One vector is turned by the same rotation once a tick. Each row is the vector after some number of ticks, and that number follows the row.
The counts run from 0 to 190.
[124 119 142 162  73 125 139 125 142 136 142  90 140 140 129 101  87 126
 108 153 145 141 162 141 173 103  86 108  74 202 107 135 108 120 112  71
 123 135 125 157 131 132 145 133 121 173 112 123 123 135  87  97 100  87
 132 130 147 139] | 132
[ 80 117 161 137 138  82 127 140 136 128 137 139 174 104 139 149 175 148
 147 134 169 122 134 166 106 164 105 141 154 112 123 103 101 132 133 109
 196 106  92 121 160 125 109 126 116 172 136  92 143 165 105 136 152 125
 118 177 109  98] | 86
[ 97 108 164 163 116 104 137 176 150 172 132 122 132 156 118 140 124 172
 129 122 133 166 123 133 139  97  89 152 111 141 149 144 121 112 103 128
 164 117 118 144 128 116 130 141  98 173 147  71 187 165 122  93  96  71
 133 161 125 153] | 98
[ 95 144 193  90 154  99 141 153 134 102 114 172 148 110 138  94 131 158
 157 121 162 126 110 167 151 127 130 137 108  93 115 132 141 152 132 151
 206 144 111 135 143 100 105 141  81 166 135 126  96 145 118 123 123 157
 150 137 131  79] | 61
[ 89 146 200 139 120 127 161 163 159 136 163 135 117 129 146 145 155 159
 139 137 164  98 142 170 134 159 127 150  88 157 119 122 117 129 105  92
 168 120 123 133 139  91 140 148  57 142 145  99 119 142 145  93 118 116
 144 182 113 106] | 101
[137 120 206 150 172 175 118 152 142 120  89 169 147 113 141 102 134 122
 138 123 147 147 111 105 154 107 156 149 154 169 152 115 131 155 163 145
 156 133  71 127 149 129  90 143 167 155 120  96  71 135 104 125 129 109
 125 103 158 102] | 49
[ 56 136 144 136 122  96 113 139 102 147 161 144 172 140 136 157 112 131
 112 156 162 116 150 129 125  85 107 156 125 148 127 164  93 101 118  92
 150 103 118 142 139 128 114 152  73 150 109 112 163 158 100 120 123 102
 178 161  93 157] | 120
[ 95 121 187  96 141  77 124 135  78 170 134 130 155 110 124 115 116 124
 126  96 127 127 142 182 139 119  86 160 130  92 127 129 101 138 141 136
 167 124 120 181 136 146 126 137 114 179 134 104 169 164 107 105 123 134
 159 175 146 134] | 95
[126 128 189 109 147 165  99 180 158  92 122 113 105 108 155 118 125 141
 174 119 158 136 136 124 144 152 178 141 150 180 117 132 119 106 151 124
 140 127 121 143 117  95  96 149 129 150 113 104  67 128 123 146 122  80
 126  95 144  83] | 181
[ 89 147 195 169 131 123 147 125 154 105 106 144 140  92 134 101 162 123
 124 136 185 100 148 143 155 166 124 147  84 150 109  96 138 171 139 109
 137 117  91 120 166 101 129 102 136 182 125  91 103 116 103 118 136 111
  84 139 125 121] | 68
[ 93 118 175 115 145  77 119 146  89 184 131 130 147 127 124 125 116 135
 122  98 122 148 133 158 130 101  77 166 141 100 148 144 106 117 126 138
 170 117 121 165 130 141 127 141 116 180 144  94 194 163 107 105 117 110
 155 173 131 148] | 96
[113 118 204 123 143 112 131 192 132 132 104 140 102 121 160 106 163 157
 173 124 175 140 142 137 156 137 126 159 112 116 138 115 135 172 142 144
 158 103 122 125 131 110 111 119  95 161 131  86 138 150 112 137 113  67
 111 145 133 131] | 83
[ 99 141 194  98 170 120 103 137  95 136 108 162 158 108 110  96  70 114
 114  99 127 138 103 126 152  80 148 161 141 122 124 159 130 115 146 166
 160 141 100 186 131 125  99 170 125 154 116 116 116 124 126  95 107 143
 165 101 154 110] | 39
[ 77 133 146 147 103 116 151 109 112 143 149 110 175 107 133 159 153 118
 108 132 136 104 153 181 117 158  70 132 103 161 101 108  80 122  99  79
 166 126 120 159 145 135 154 124 143 186 124  93 124 156  97 104 137 108
 141 180 152 130] | 110
[124 110 189 208 130 133 131 131 158 175 147 133 132 128 117 143 143 115
 100 124 136 129 130 131 135 135 105 157 142 174 164 107  97 132 145  83
 137 110  73 128 156 131 124 139 161 169 147  75 152 145 109  93 133 130
 108 151 126 124] | 89
[ 98 118 175 164 106 121 155 177 169 154 134 122 119 157 133 139 141 181
 137 128 147 156 136 142 138 119 106 144  91 160 129 138 122 115  91 111
 164 114 122 133 132 106 147 146  86 166 146  73 157 159 130  97  92  72
 127 168 123 135] | 99
[159 131 147  92 104 143 104 120 108 116 128  92 120 105 143  88 112 131
 167 127 138 130 169 158 169 146 101 100 111 168 108 125 103 149 152 100
 157 142 141 153 121 141 126 117 147 196 118 125  99 156  72 170 112  85
 142 125 173 123] | 149
[ 77 129 146 140 140  97  73 118  95 113 120 118 192  87 108 141 101  99
 109 121 131 131 136 123 106 131 132 149 180 150 113 134  99  66 148 115
 141 126  91 155 145 128  95 141 183 174  87  92 121 125  93 141 139 110
 119  99 127 113] | 185
[107 148 157 131 135 138 102  81 131 120 162 120 136  71  97 125 110 106
 100 108 140  90 156 141 122 168 141 148 138 170  88 129 108  89 153  87
 133 143  91 167 137 104 120 146 159 191 113 104  95 113  97 130 128 156
 119 118 121 115] | 13
[113 155 202 102 149 127 150 154 145 101 101 170 129 117 140  83 133 165
 156 122 153 132 112 157 165 127 134 138  78 110 106 129 158 164 122 164
 187 151 115 142 138  98 129 133  89 168 142 117  94 140 123 117 110 133
 139 135 149  88] | 60
[ 95 135 185 152 103 124 162 175 174 143 152 127 122 145 138 144 152 178
 135 132 160 123 141 159 142 143 115 137  82 158 118 123 122 124  91  93
 160 124 122 133 135  93 149 147  71 160 140  84 132 153 138  96 104  88
 129 172 121 118] | 100
[ 91 131 188 192 125 115 141 142 163 103 100 138 143 111 130 105 154 135
 118 147 190 130 145 121 153 141 126 148  92 156 118  95 139 165 139 106
 127 108  89 110 171  97 121 113 134 167 113  87 111 111 105 113 126  90
  70 124 122 116] | 67
[ 95 135 123 130  86 104 113 131 150  91 160 111 154 118 137 134 126 152
 146 167 175 117 161 143 138 132 124 106 118 178  94 132 101 106 126  55
 159 120 105 121 144 114  98 151  76 159 115 132 106 152  95 157 127 111
 142 130  93 102] | 142
[ 81 120 174 136 164  81 109 157 131 121 110 177 179 115 123 117 123 150
 131 135 164 144 107 126 131  87 125 157 155 105 140 137 127 132 150 140
 193 122  82 119 149 112  77 156  95 161 135 106 141 144 101 125 138 154
 142 128 101  97] | 63
[ 98 151 129 146 111 120 102 106 135 106 173 124 162 117 127 151 128 124
 126 168 177  85 164 138 125 132 124 121 129 184 108 139  91  99 144  52
 159 122 106 116 150 105 105 143  89 165 115 127 113 143  89 152 140 143
 151 139  88 109] | 143
[119 147 196 160 182 178 114 143 140 122 106 186 150 107 134 123 133 111
 132 118 152 131  98 102 130 115 155 160 145 168 154 120 127 144 157 148
 158 123  63 121 146 110 105 147 165 155 124  94  83 139 109 130 130 133
 142 113 139 112] | 48
[103 117 132  74 110 119 112 145 130 104 112  98 127  97 118  97  99 176
 156  95 124 163 135 156 128 132 131 120 116 129  72 143 135  90 110 150
 172 158 133 183 115 105 127 150 133 198 109 105 106 144 108 137  89  78
 124 106 148 105] | 19
[ 95 144 182  86 147 129 105 145 109  85 121 134 145  74 151 114 136 119
 159 116 169 101 160 138 130 154 172 154 149 129  81 117 127 120 151 136
 148 125 117 161 130 109  94 134 133 155  88 109  64 115 111 150 129  86
 125 109 133 106] | 28
[ 86 145 170 183 143 129 122 109 123 144  96 174 161 120  90 100  89 118
  77 114 130 137 102 110 141 100  97 160  81 137 139 142 144 136 124 145
 149 142  88 145 152 116 144 133 158 198 130  86 156 122 103  92 109 131
 124 124 137 145] | 56
[ 83 128 135 137 155 129  84 117 110 121 109 148 189  92 105 141 120 116
 115 110 129 146 120 111  90 122 125 150 178 141 111 132 113  85 145 136
 164 122  84 152 153 131 107 142 198 187 102  78 116 140  92 138 130  95
 120 110 138 126] | 31
[106 123 128 144 101 125 109 124 176  92 145  85 136  87 119 124 124 141
 134 135 157 121 164 139 123 171 143 117 139 194  72 122 113  80 139  80
 142 134  94 153 138 103 106 148 151 180 108 109  81 123  95 131 119 100
  91 106 115  92] | 11
[133 128 126  75 102 118 106 111 106 113 134  93 139  94 129  93 105 136
 164 127 129 125 155 171 153 145  95  95 111 154  86 127 101 130 142 102
 180 155 135 160 128 139 125 127 133 208 120 127 116 165  70 178 114 106
 158 132 168 114] | 150
[132 143 173  96 122 157 139 127 110 113 154 138 147 114 168 138 163 115
 161 150 143  96 161 169 141 145 122 121 131 181 115 109  76 146 136  87
 177 137 113 138 136 136 122 133 113 150 120 135  75 169  91 153 138 121
 180 163 158 115] | 126
[108 166 185 111 132 171 135 128 139 106 114 129 128 104 121 100 101 132
 132  98 121 125 128 148 147 169 135 132  73 169  91 136 133 115 106 141
 154 169 133 166 126  91 160 129 157 189 118 105  78 116 126 117  95 111
 126 112 179  97] | 190
[125 144 176 145 114 179 144 150 140 126 149 136 114 136 172 144 156 129
 158 155 167 106 168 134 146 147 128 131  90 210 128 119 103 150 123  92
 145 124 126 117 127 114 143 124 109 146 119 100  87 154  96 144 121  62
 149 163 140 146] | 124
